Two rows play each game, the first against the second. How much does the first row win by? 10 is about a draw, 20 a big win and 0 a big loss. Wins can go round in a circle: one row can beat a second, the second a third and the third the first. Each row has two weighted sums of its numbers, A and B, taken from their middle values. A row wins by its A times the other's B, less its B times the other's A.
 2.63  2.59  2.37 -2.57 -3.08 -1.70  1.52  3.41  1.04 -1.27
 0.42 -0.61  0.53  0.09  0.16 -0.40  0.05  0.00  0.44  0.93: 4
 0.43 -0.13  0.08  0.21  0.07 -0.89  0.66  0.04  0.48  0.54
-1.51 -0.58 -1.30  0.60  1.64 -0.02 -1.80 -1.75  0.69  0.00: 7
 0.48 -0.11 -0.19  0.42 -0.09 -0.94  0.66 -0.03  0.35  0.50
 0.37 -0.73  0.46  0.16  0.27 -0.22  0.02 -0.10  0.37  1.03: 9
-0.76 -0.62 -0.33  0.43  1.07  0.42 -0.58 -1.21 -0.30  0.58
-1.94 -0.57 -0.90  0.62  1.64 -0.11 -2.02 -1.62  0.84 -0.16: 14
 0.65  0.08  0.27  0.67 -0.16 -0.05  0.71  0.11 -0.76  0.35
 0.45 -0.78  0.94  0.15  0.19 -0.16  0.05  0.09  0.33  1.04: 9
-0.16 -0.52 -0.38  0.20  0.66  0.58 -0.09 -0.97 -0.63  0.67
-2.19 -0.53 -0.96  0.59  1.67 -0.25 -2.18 -1.53  1.24 -0.41: 17
 2.08  1.82  2.51 -1.94 -2.78 -0.96  1.62  3.09  0.62 -0.99
 0.45  0.05  0.57  0.61 -0.19 -0.02  0.54  0.46 -0.83  0.16: 9
-1.22  0.09  0.22 -0.68 -0.39  0.19 -0.42  1.85  0.12 -2.90
-1.65 -0.58 -0.91  0.42  1.75 -0.07 -1.88 -1.64  0.73 -0.08: 10
-0.02 -0.64  0.45  0.20  0.16 -0.38  0.15 -0.08  0.36  0.93
-0.60 -0.73  0.31  0.87  0.17  1.15 -0.44  0.13  1.02 -0.31: 7
 0.23 -0.03  0.13 -0.94  0.24  0.04  0.03 -0.80  0.41  0.82
-0.67  0.18 -0.02  0.06 -0.32  0.13 -0.29  1.32 -0.18 -1.82: 9
-0.22 -1.10  1.34 -0.56  0.38  1.23 -0.72  0.06  0.06  1.01
 0.19 -0.23 -0.30  0.29 -0.01 -0.82  0.46 -0.20  0.42  0.59: 12
-0.18 -0.46  0.97  0.37  0.14  0.51  0.09  0.10  1.32 -0.16
 0.83  0.07  0.43  0.52 -0.16 -0.05  0.80  0.14 -0.69  0.47: 9
 0.40 -0.13 -0.18  0.32  0.11 -0.92  0.50 -0.19  0.33  0.52
 0.34  0.09  0.61  0.67 -0.18  0.00  0.48  0.65 -0.81 -0.09: 12
 0.63  0.67  0.64 -1.22 -0.50 -1.09  0.36 -0.04 -0.46  0.41
-0.54 -0.60  0.71  0.60  0.37  0.78 -0.14 -0.02  1.09 -0.24: 7
-1.41 -0.57 -0.82  0.57  1.60 -0.04 -1.99 -1.56  0.78 -0.03
 0.41 -0.04  0.28 -0.50  0.05  0.00  0.08 -0.63  0.08  0.83: 8
 0.62  0.08  0.06  0.70 -0.28 -0.02  0.50  0.20 -0.73  0.26
 0.22 -0.71  0.68  0.29  0.06 -0.25  0.10  0.08  0.44  1.02: 8
-1.05 -0.61 -0.63  0.49  1.40  0.28 -1.16 -1.52  0.03  0.42
 0.48  0.06  0.66  0.73 -0.13 -0.02  0.42  0.50 -0.87  0.05: 12
 0.32 -0.91  0.74  0.02  0.40  0.17 -0.18 -0.11  0.30  1.12
 1.38  0.53  0.94 -0.91 -1.55  0.08  1.63  1.48 -0.37 -0.19: 8
-1.44  0.14 -0.29 -0.94 -0.57  0.22 -0.85  1.82  0.51 -3.35
-1.18 -1.34 -1.00  1.80  0.46  2.49 -1.02  0.54 -0.03 -0.49: 12
-0.23 -0.43  0.49  0.34  0.32  0.53 -0.07 -0.19  1.35 -0.18
-1.71 -1.29 -0.64  1.80  0.29  2.43 -0.93  0.59  0.11 -0.50: 7
 0.20 -0.72  0.96  0.16  0.33 -0.25  0.02  0.04  0.35  1.01
-1.04 -0.94 -0.70  1.15  0.44  1.65 -0.52 -0.03  0.64 -0.40: 8
-0.59 -0.54  0.98  0.50  0.36  0.67 -0.04  0.03  1.15 -0.22
-0.84 -0.61 -0.41  0.35  1.11  0.39 -0.87 -1.30 -0.13  0.53: 12
-1.19 -1.11 -0.32  1.39  0.37  1.96 -0.74  0.38  0.36 -0.45
 0.64  0.00  0.60  0.11 -0.06 -0.06  0.46 -0.29 -0.42  0.75: 10
-1.04 -1.11 -0.97  1.39  0.26  2.06 -0.92  0.27  0.44 -0.45
-0.20  4.32 -3.96 -0.81 -1.44 -2.06  1.67 -0.52 -1.23 -4.50: 5
 0.70  1.35 -0.69 -1.87 -0.91 -0.74  0.15  0.59 -3.09  0.38
 1.01  1.32 -0.35 -1.93 -0.84 -0.78  0.13  0.70 -2.87  0.40: 12
 0.55 -0.48 -0.04  0.19  0.21 -0.58  0.32 -0.17  0.38  0.83
 0.41 -0.01  0.06 -0.57  0.04  0.01  0.07 -0.77  0.20  0.83: 9
-1.27 -0.63 -0.26  0.40  1.41  0.25 -1.10 -1.37  0.04  0.38
 0.77  0.01  0.34  0.16  0.02 -0.06  0.47 -0.35 -0.46  0.73: 9
 2.60  2.24  2.35 -2.33 -2.82 -1.34  1.60  3.24  0.87 -1.16
 0.02 -0.25  0.59  0.10  0.06  0.04  0.10 -0.38  1.39 -0.06: 14
-1.62 -0.57 -0.92  0.57  1.56  0.00 -1.87 -1.64  0.69  0.02
 2.22  1.61  2.08 -1.83 -2.47 -0.81  1.76  2.82  0.39 -0.88: 16
 0.26 -0.70  0.43  0.17  0.21 -0.21  0.01 -0.12  0.46  1.02
-0.05  3.16 -2.48 -0.56 -1.09 -1.98  1.47 -0.06 -0.56 -3.19: 13
-0.48 -0.85  1.25 -1.24  0.12  2.64 -1.28  0.05 -0.25  0.61
 0.25 -0.61  0.41  0.21  0.08 -0.40  0.22 -0.01  0.40  0.92: 12
-0.20 -0.96  1.91 -0.98  0.28  2.20 -1.11  0.32 -0.16  0.75
 0.01 -0.48  0.05  0.16  0.13  0.61  0.37 -0.49 -0.76  0.65: 9
 0.45 -0.09 -0.49  0.32 -0.01 -0.95  0.56 -0.20  0.37  0.48
 0.79  0.08  0.49  0.69 -0.10 -0.05  0.62  0.20 -0.76  0.37: 11
-0.95  0.17 -0.02 -0.20 -0.44  0.17 -0.61  1.57  0.07 -2.39
 0.72  0.05  0.43  0.45 -0.11 -0.05  0.60 -0.05 -0.59  0.59: 10
-0.80  0.13 -0.09 -0.11 -0.54  0.16 -0.42  1.43 -0.13 -2.11
-1.47 -0.63 -1.15  0.41  1.52  0.14 -1.55 -1.74  0.28  0.21: 8
-0.13 -0.60  0.41  0.63  0.28  0.84 -0.24  0.00  1.16 -0.23
-1.72 -0.54 -1.17  0.58  1.67 -0.10 -1.90 -1.67  0.92 -0.12: 19
 0.33 -0.91  1.49  0.04  0.23  0.23 -0.26  0.29  0.39  1.13
 0.26 -0.99  0.82  0.00  0.33  0.56 -0.26 -0.01  0.32  1.13: 9
 0.49  0.18 -0.10  0.30 -0.15 -1.13  0.81  0.04  0.37  0.23
 0.36 -0.64  0.38  0.14  0.26 -0.36  0.14 -0.09  0.39  0.95: 9
-1.09 -0.78  0.46  0.94  0.26  1.25 -0.41  0.18  0.91 -0.34
 0.69  0.09 -0.59  0.33 -0.13 -1.07  0.79 -0.11  0.38  0.31: 11
 0.20 -0.23  0.33  0.05  0.20  0.07  0.28 -0.37  1.46 -0.04
 0.77  0.05  0.60  0.41  0.00 -0.06  0.67  0.06 -0.68  0.53: 9
-0.90 -0.83 -0.08  0.86  0.35  1.34 -0.33  0.07  0.82 -0.36
-0.12 -0.05 -0.01 -0.88  0.02  0.06  0.06 -0.80  0.49  0.82: 12
-0.90 -0.86  0.45  1.00  0.31  1.43 -0.64  0.28  0.77 -0.37
 0.26 -0.04  0.64 -0.63  0.05  0.01  0.18 -0.49  0.11  0.82: 11
 0.09 -0.01  0.26 -0.72  0.08  0.02  0.00 -0.70  0.27  0.82
 0.30 -0.91  1.20  0.10  0.27  0.22 -0.14  0.14  0.34  1.13: 11
 0.47  0.08  0.44  0.74 -0.31 -0.03  0.60  0.29 -0.71  0.26
-0.08  3.12 -2.55 -0.39 -1.18 -1.99  1.69 -0.15 -0.62 -3.14: 12
-0.65 -0.84  0.17  0.93  0.32  1.38 -0.35  0.22  0.84 -0.36
 0.42  2.38 -2.58 -0.25 -0.84 -1.90  1.40 -0.31 -0.34 -2.25: 6
 1.42  0.77  1.22 -1.11 -1.65 -0.12  1.66  1.73 -0.26 -0.37
 0.34 -0.51  0.32  0.32  0.24 -0.54  0.31 -0.07  0.37  0.86: 7
 0.52 -0.06 -0.75  0.41 -0.12 -0.96  0.48 -0.34  0.41  0.48
 0.77  0.06  0.09  0.56 -0.11 -0.04  0.61  0.08 -0.79  0.36: 11
 0.74  0.96 -0.49 -1.56 -0.44 -1.06  0.35 -0.13 -1.59  0.44
 0.16 -0.85  0.74  0.08  0.34  0.01 -0.16 -0.08  0.33  1.08: 7
 0.32  1.95 -2.40 -0.13 -0.75 -1.83  1.27 -0.35 -0.27 -1.82
 0.76  0.06  0.37  0.43  0.00 -0.07  0.66 -0.08 -0.67  0.53: 11
 0.67  0.04  0.61  0.40 -0.08 -0.06  0.61 -0.05 -0.64  0.61
 0.56 -0.16 -0.13  0.27  0.07 -0.91  0.57 -0.08  0.32  0.55: 10
 0.97  0.06  0.58 -0.47 -0.81  0.43  1.11  0.65 -0.60  0.25
-0.17 -1.09  1.94 -0.43  0.37  1.04 -0.64  0.37  0.15  1.05: 12
-2.01 -0.50 -1.13  0.58  1.79 -0.35 -2.49 -1.56  1.44 -0.56
 0.62 -0.02  0.19 -0.15 -0.18 -0.02  0.29 -0.56 -0.11  0.81: 7
 0.87  1.61 -1.99 -2.16 -1.02 -0.39  0.20  0.75 -4.32  0.27
 0.90  0.07  0.24  0.58 -0.10 -0.05  0.61  0.00 -0.68  0.50: 15
 0.59  0.05  0.81  0.84 -0.37 -0.02  0.71  0.57 -0.84  0.21
 0.55  0.11  0.42  0.66 -0.07 -0.04  0.63  0.29 -0.75  0.20: 10
 0.53  0.26  0.74 -0.65 -0.13 -0.87  0.33 -0.45  0.65  0.28
 0.99  1.42 -0.98 -1.86 -0.85 -0.71  0.07  0.55 -3.19  0.39: 15
-0.24 -0.51  0.63  0.48  0.31  0.58 -0.04 -0.11  1.20 -0.19
 1.91  1.63  1.42 -1.66 -2.61 -0.81  1.67  2.49  0.42 -0.90: 4
-1.20  0.17  0.09 -0.12 -0.25  0.14 -0.41  1.44 -0.07 -2.25
 0.20 -0.56  0.42  0.25  0.20 -0.48  0.09 -0.12  0.34  0.89: 6
 0.53 -0.33  0.29  0.21  0.22 -0.72  0.30 -0.02  0.45  0.75
-1.96 -0.50 -1.36  0.56  1.88 -0.23 -2.23 -1.83  1.13 -0.32: 7
-0.79 -0.62 -0.78  0.28  0.83  0.51 -0.44 -1.27 -0.36  0.62
-0.85 -0.63 -0.58  0.41  0.89  0.47 -0.43 -1.26 -0.38  0.61: 10
 0.51 -0.42  0.06  0.21  0.08 -0.65  0.39 -0.07  0.40  0.78
-1.13 -1.09 -0.66  1.34  0.43  2.00 -0.73  0.29  0.42 -0.45: 10
-0.12 -0.46  0.53  0.28  0.38  0.46  0.09 -0.20  1.20 -0.16
 0.62  0.03  0.35  0.51 -0.24 -0.05  0.53  0.01 -0.76  0.48: 9
 2.13  2.71  2.52 -2.62 -3.22 -1.75  1.43  3.52  1.30 -1.30
 0.70  0.12  0.55  0.92 -0.21 -0.04  0.51  0.34 -0.74  0.18: 12
 0.87  0.09  0.08  0.79 -0.32 -0.02  0.55  0.31 -0.77  0.13
-1.71 -0.50 -1.47  0.56  1.86 -0.36 -2.47 -1.66  1.44 -0.57: 9
 0.71  0.79  0.52 -1.27 -0.43 -1.10  0.43 -0.03 -0.77  0.43
-0.86 -0.63 -0.41  0.38  0.97  0.45 -0.54 -1.23 -0.33  0.59: 7
-0.20 -1.09  1.29 -0.36  0.37  1.20 -0.75  0.05  0.06  1.02
-1.47 -1.24 -0.74  1.57  0.33  2.27 -0.97  0.45  0.15 -0.48: 9
 0.28 -0.55  0.54  0.09  0.27 -0.49  0.13 -0.06  0.36  0.88
-2.30 -0.47 -0.86  0.45  1.91 -0.43 -2.69 -1.48  1.63 -0.71: 8
-1.19 -0.60 -0.93  0.43  1.25  0.28 -1.08 -1.57  0.12  0.41
-2.25 -0.45 -0.58  0.51  1.91 -0.49 -2.76 -1.32  1.75 -0.81: 14
 0.30 -0.72  0.85  0.18  0.22 -0.18  0.09  0.06  0.43  1.03
-0.92 -0.89 -0.43  1.06  0.49  1.57 -0.41  0.05  0.71 -0.39: 8
 0.94  1.28 -0.86 -1.91 -0.89 -0.80  0.19  0.47 -2.73  0.40
 0.33 -0.68  0.47  0.20  0.26 -0.34  0.12 -0.11  0.30  0.98: 4
-1.45  0.14  0.08 -0.77 -0.52  0.20 -0.79  1.81  0.34 -3.09
-0.72 -0.59 -0.18  0.24  1.01  0.49 -0.49 -1.07 -0.39  0.63: 11
 0.92  0.05  0.39  0.75 -0.30 -0.03  0.34  0.30 -0.79  0.27
-0.25  0.00 -0.04 -1.35  0.13  0.14 -0.31 -0.93  1.05  0.79: 10
 0.29 -0.65 -0.32  0.28  0.18 -0.34  0.07 -0.40  0.34  0.98
 1.85  1.43  1.77 -1.74 -2.36 -0.67  1.82  2.57  0.19 -0.81: 13
-1.73 -0.57 -0.86  0.57  1.55 -0.02 -1.84 -1.56  0.73 -0.01
-0.78 -0.97 -0.25  1.10  0.35  1.63 -0.49  0.22  0.60 -0.39: 4
 1.51  0.89  0.92 -1.22 -1.90 -0.21  1.71  1.74 -0.12 -0.45
-0.60 -0.62 -0.20  0.67  0.24  0.92 -0.26 -0.29  1.13 -0.27: 17
-0.70 -0.82 -0.21  0.97  0.37  1.30 -0.49 -0.05  0.81 -0.34
-0.37 -0.46  0.75  0.31  0.29  0.48  0.00 -0.14  1.26 -0.17: 12
 0.32 -0.53 -0.03  0.25  0.20 -0.60  0.12 -0.25  0.21  0.82
 1.02  0.32  0.25 -0.58 -1.30  0.25  1.43  0.86 -0.47  0.00: 12
-1.60 -0.55 -1.12  0.46  1.59 -0.06 -2.00 -1.68  0.86 -0.08
-1.45 -0.58 -1.35  0.57  1.70  0.00 -1.73 -1.82  0.62  0.04: 8
-1.27  0.08 -0.13 -2.16  0.40  0.32 -0.93 -1.02  2.00  0.67
-1.22 -0.99 -0.46  1.20  0.33  1.74 -0.57  0.16  0.58 -0.41: 7
 0.29  0.09  0.73  0.75 -0.23 -0.03  0.71  0.45 -0.78  0.17
-0.44 -0.54 -0.22  0.22  0.57  0.59 -0.10 -0.85 -0.56  0.68: 10
 0.86 -0.02  0.30  0.12 -0.08 -0.05  0.43 -0.33 -0.50  0.74
 0.11  2.95 -2.31 -0.41 -0.99 -1.98  1.37 -0.08 -0.56 -2.95: 8
 0.14  0.06  0.84 -0.41  0.03 -0.59  0.47 -0.48  1.08  0.15
 1.13  1.40 -1.08 -1.98 -0.79 -0.70  0.21  0.60 -3.32  0.38: 13
